The same turns and mirrors carry the whole set onto itself and the rows of a family onto each other. Which other rows belong to the same family as each row named below? List them in the order they appear above.
These 30 rows form 6 families of 5 rows each.
Poman: -141	-92	-271	160	5	-128	98	-25	-203	-406	224	-9
letug: 85	261	49	191	162	-85	31	-51	245	288	-182	-20
Folak: -5	-53	-56	-104	144	-187	149	207	-281	-184	26	-313
Dad: -200	14	-30	-172	1	-173	152	-203	-24	-61	373	-256
vadus: -68	-191	257	274	-32	218	82	-330	244	-116	36	99
Duzov: -191	-48	-100	332	17	292	72	18	378	74	26	-128
Nebi: 74	-95	20	-154	-381	-50	-191	122	189	-96	294	-57
bame: 120	-204	-267	281	169	45	1	59	-192	-250	181	134
neguv: 243	-245	367	-111	-90	-95	-13	10	-144	-255	-66	-20
menif: -114	83	291	38	-108	184	-161	-9	314	108	-229	-65
kapa: 65	-216	-140	379	176	254	24	22	257	83	81	147
Pavud: 25	-190	-372	330	183	80	31	153	85	-50	171	107
vada: -46	10	145	-128	-147	-253	-148	-51	-211	-375	-48	86
Pamis: 122	-215	66	361	223	302	66	-192	68	-32	54	140
nop: 270	257	127	92	103	-170	-60	-106	-273	-112	-149	27
rar: 76	-102	142	22	1	151	9	294	282	177	-154	-279
Rur: 153	-244	-10	291	200	142	46	-184	-176	-238	135	199
bizor: 174	228	-171	149	-11	-229	-126	237	165	138	-130	53
Kedin: 49	-102	154	215	-45	209	0	-201	-250	-421	63	-3
Ses: 245	142	290	139	59	-158	-31	-242	94	75	-179	181
Zudob: -216	174	-219	-65	-29	-179	-107	265	-130	-169	-39	-174
fam: -21	-251	-123	-89	-40	-363	89	301	247	12	59	-44
sokor: 122	50	195	-117	-244	236	-162	4	-71	-129	207	-286
niv: -186	77	383	-38	88	-11	33	-335	-58	-112	-138	-52
Kuv: -36	-194	374	-41	177	-59	253	-200	170	83	-76	-151
Vip: -302	29	-119	-11	-64	-219	-45	145	392	111	-54	-9
nekav: -127	134	11	-85	-22	190	32	-15	88	94	235	-444
tof: -98	-121	-366	246	-156	10	-56	272	211	-162	148	14
Kone: -71	-152	180	-148	-195	-134	30	-241	281	-1	325	-10
Vimi: 120	210	-178	71	101	-448	12	41	-121	-61	-31	85

The rest of the family of Folak: neguv, rar, fam, Kuv
The rest of the family of bizor: letug, nop, Ses, Vimi
The rest of the family of Pavud: bame, kapa, Pamis, Rur
The rest of the family of tof: Poman, vadus, Duzov, Kedin

The same turns and mirrors carry the whole set onto itself and the rows of a family onto each other. Which other rows belong to the same family as each row named below? List them in the order they appear above.
These 32 rows form 4 families of 8 rows each.
domen: 162	349	-238	71	-455	-90	250	14	300	209	23	268	228	309	-310	-176	84	41	-29	-25
Kib: -18	253	-37	-75	-108	-403	-61	-207	130	30	266	-135	426	507	-285	-62	322	119	76	-262
mumu: 155	-107	29	358	-178	-26	56	-238	-143	257	-171	-144	745	38	-505	-248	81	146	61	142
Vuvat: -117	145	107	-18	48	-447	49	224	-3	-160	180	-173	343	162	178	-239	217	-37	41	31
nif: -181	175	152	433	-513	-9	-28	-37	-73	108	9	84	298	-77	-307	-145	-155	27	15	12
zozu: 154	-28	151	-447	-4	-22	-330	-84	-3	10	306	113	548	-27	-404	-33	-191	-18	-131	206
mago: 104	380	-231	110	-389	-40	163	-25	283	278	159	355	312	295	-300	-63	197	74	-70	52
vuza: 146	72	189	-444	17	-32	-248	-25	13	103	307	177	388	50	-439	-13	-262	-70	-171	147
dab: -142	81	162	41	-43	-493	55	252	41	-138	151	-160	440	149	177	-342	111	161	0	13
Fibo: 264	109	143	-249	94	-368	135	-12	19	-229	-175	54	486	122	-200	-204	50	50	-416	253
bagu: 64	447	-247	29	-482	-219	135	103	227	271	120	314	327	300	-312	-108	150	122	41	54
Favub: 132	-238	-186	-130	149	-33	90	80	-12	345	276	119	619	-35	-298	-57	95	36	300	247
zivug: 127	-66	308	-370	84	16	-221	-31	42	40	307	104	380	-75	-417	-32	-170	74	-227	138
keliv: -161	202	160	342	-489	-58	-127	41	6	46	-108	193	342	-74	-378	-62	-231	108	66	92
gis: 48	189	-1	-79	-155	-310	-58	-188	160	74	439	-82	479	485	-319	-177	293	129	165	-281
pone: 236	-251	-150	-102	30	116	67	95	8	238	293	139	588	-95	-256	-198	91	-30	231	320
vopu: 108	387	-258	-10	-469	-71	117	-14	322	220	132	365	322	236	-324	-85	96	193	-72	54
pog: 107	-258	-130	-59	163	-26	110	100	23	398	317	51	640	-100	-263	-179	94	-11	183	262
rulo: 204	-138	60	262	-238	-150	22	-210	-162	106	-99	-67	767	-65	-612	-262	158	127	175	110
Zelug: 267	178	184	-308	39	-290	34	95	73	-59	-114	-7	532	137	-126	-271	11	142	-447	369
bino: 87	-263	-119	-19	70	-22	137	50	-101	271	323	190	717	-75	-301	-78	-8	10	240	299
vid: 244	220	169	-313	-80	-288	70	-29	-40	-138	-145	84	523	182	-98	-265	38	-6	-463	283
bofak: -92	193	106	395	-542	-27	-184	30	87	120	-64	75	346	53	-360	-207	-272	33	70	37
pokoz: -108	46	189	58	114	-476	81	187	99	-167	161	-153	393	298	149	-232	18	62	-21	31
fose: 173	-88	28	278	-128	-78	-55	-173	-206	112	-227	-153	713	42	-560	-362	102	56	157	188
Nepad: -81	220	156	431	-456	-31	-123	25	-17	7	-84	117	303	-7	-330	-168	-252	107	12	183
Niti: 134	186	-28	11	-122	-353	-60	-158	192	5	348	-181	393	492	-354	-171	228	192	184	-279
Dotob: 178	-26	226	-442	38	-103	-165	-109	62	57	334	122	428	6	-403	85	-272	-14	-117	100
Bibod: -60	83	152	77	12	-488	143	172	-19	-129	138	-234	485	208	193	-279	68	91	86	11
toban: 200	199	185	-237	-51	-357	53	22	34	-70	-222	12	551	89	-123	-276	-37	42	-505	241
bav: 105	-160	75	362	-71	-135	-63	-200	-129	145	-167	-132	756	44	-501	-294	198	91	128	159
Momi: 64	262	100	-129	-188	-407	-69	-61	230	83	289	-130	353	407	-396	-157	303	160	136	-327

The rest of the family of Kib: mumu, zozu, bagu, Zelug, bino, bofak, pokoz
The rest of the family of Dotob: mago, dab, keliv, pog, vid, fose, Niti

The same turns and mirrors carry the whole set onto itself and the rows of a family onto each other. Which other rows belong to the same family as each row named below? List them in the order they appear above.
These 20 rows form 5 families of 4 rows each.
Z: -193	-58	97	-246	198	-397	-128	-95	-35	-267	345	-360	-211	-269
Y: -100	-348	373	-188	-30	222	-178	15	14	-130	-333	9	90	-46
Q: -202	-194	313	-66	95	312	-213	255	-72	-117	-266	-235	16	-84
X: -67	-170	69	-259	33	-433	72	-358	-161	-156	202	-223	-351	-266
R: -216	-20	93	-259	70	-493	-93	-178	-192	-298	253	-430	-236	-142
C: -150	-18	87	74	-506	107	-100	-14	-274	-97	-261	-381	-38	-70
K: 43	-75	192	-230	154	-118	-10	-476	-353	-99	78	-275	141	-436
N: -124	-182	213	-201	73	-64	153	-350	-255	-135	176	-352	263	-490
E: -152	-352	415	-188	41	-53	-253	262	181	-166	-186	-203	-1	-127
D: -181	-304	168	133	-353	20	-194	94	-227	-93	-310	-256	-324	-117
F: -3	-308	461	-212	-74	161	-198	128	17	-149	-261	25	-118	-101
A: -126	-113	126	-93	-53	-37	87	-475	-251	-111	233	-398	132	-435
T: -278	-51	53	147	-375	13	-77	222	-73	-163	-231	-233	-168	-15
G: -64	102	57	-237	286	-56	172	-329	-204	-84	157	-282	123	-334
H: -111	101	121	193	-263	19	-140	93	-214	-99	-394	-137	-134	-43
W: 53	-410	337	-100	-74	221	-262	111	31	-148	-277	-267	48	-91
U: -140	52	63	51	56	-164	90	-467	-340	-143	-27	-203	223	-359
S: -298	58	111	-285	92	-449	19	-180	-194	-222	255	-130	-248	-246
L: -104	-1	-23	52	-324	-96	-196	200	-227	-156	-355	-133	-203	-47
B: -65	-151	185	-466	103	-328	-141	-94	-162	-341	281	-69	-249	-214

The rest of the family of Q: X, D, G
The rest of the family of A: Z, F, H
The rest of the family of Y: R, N, L
The rest of the family of B: C, E, U

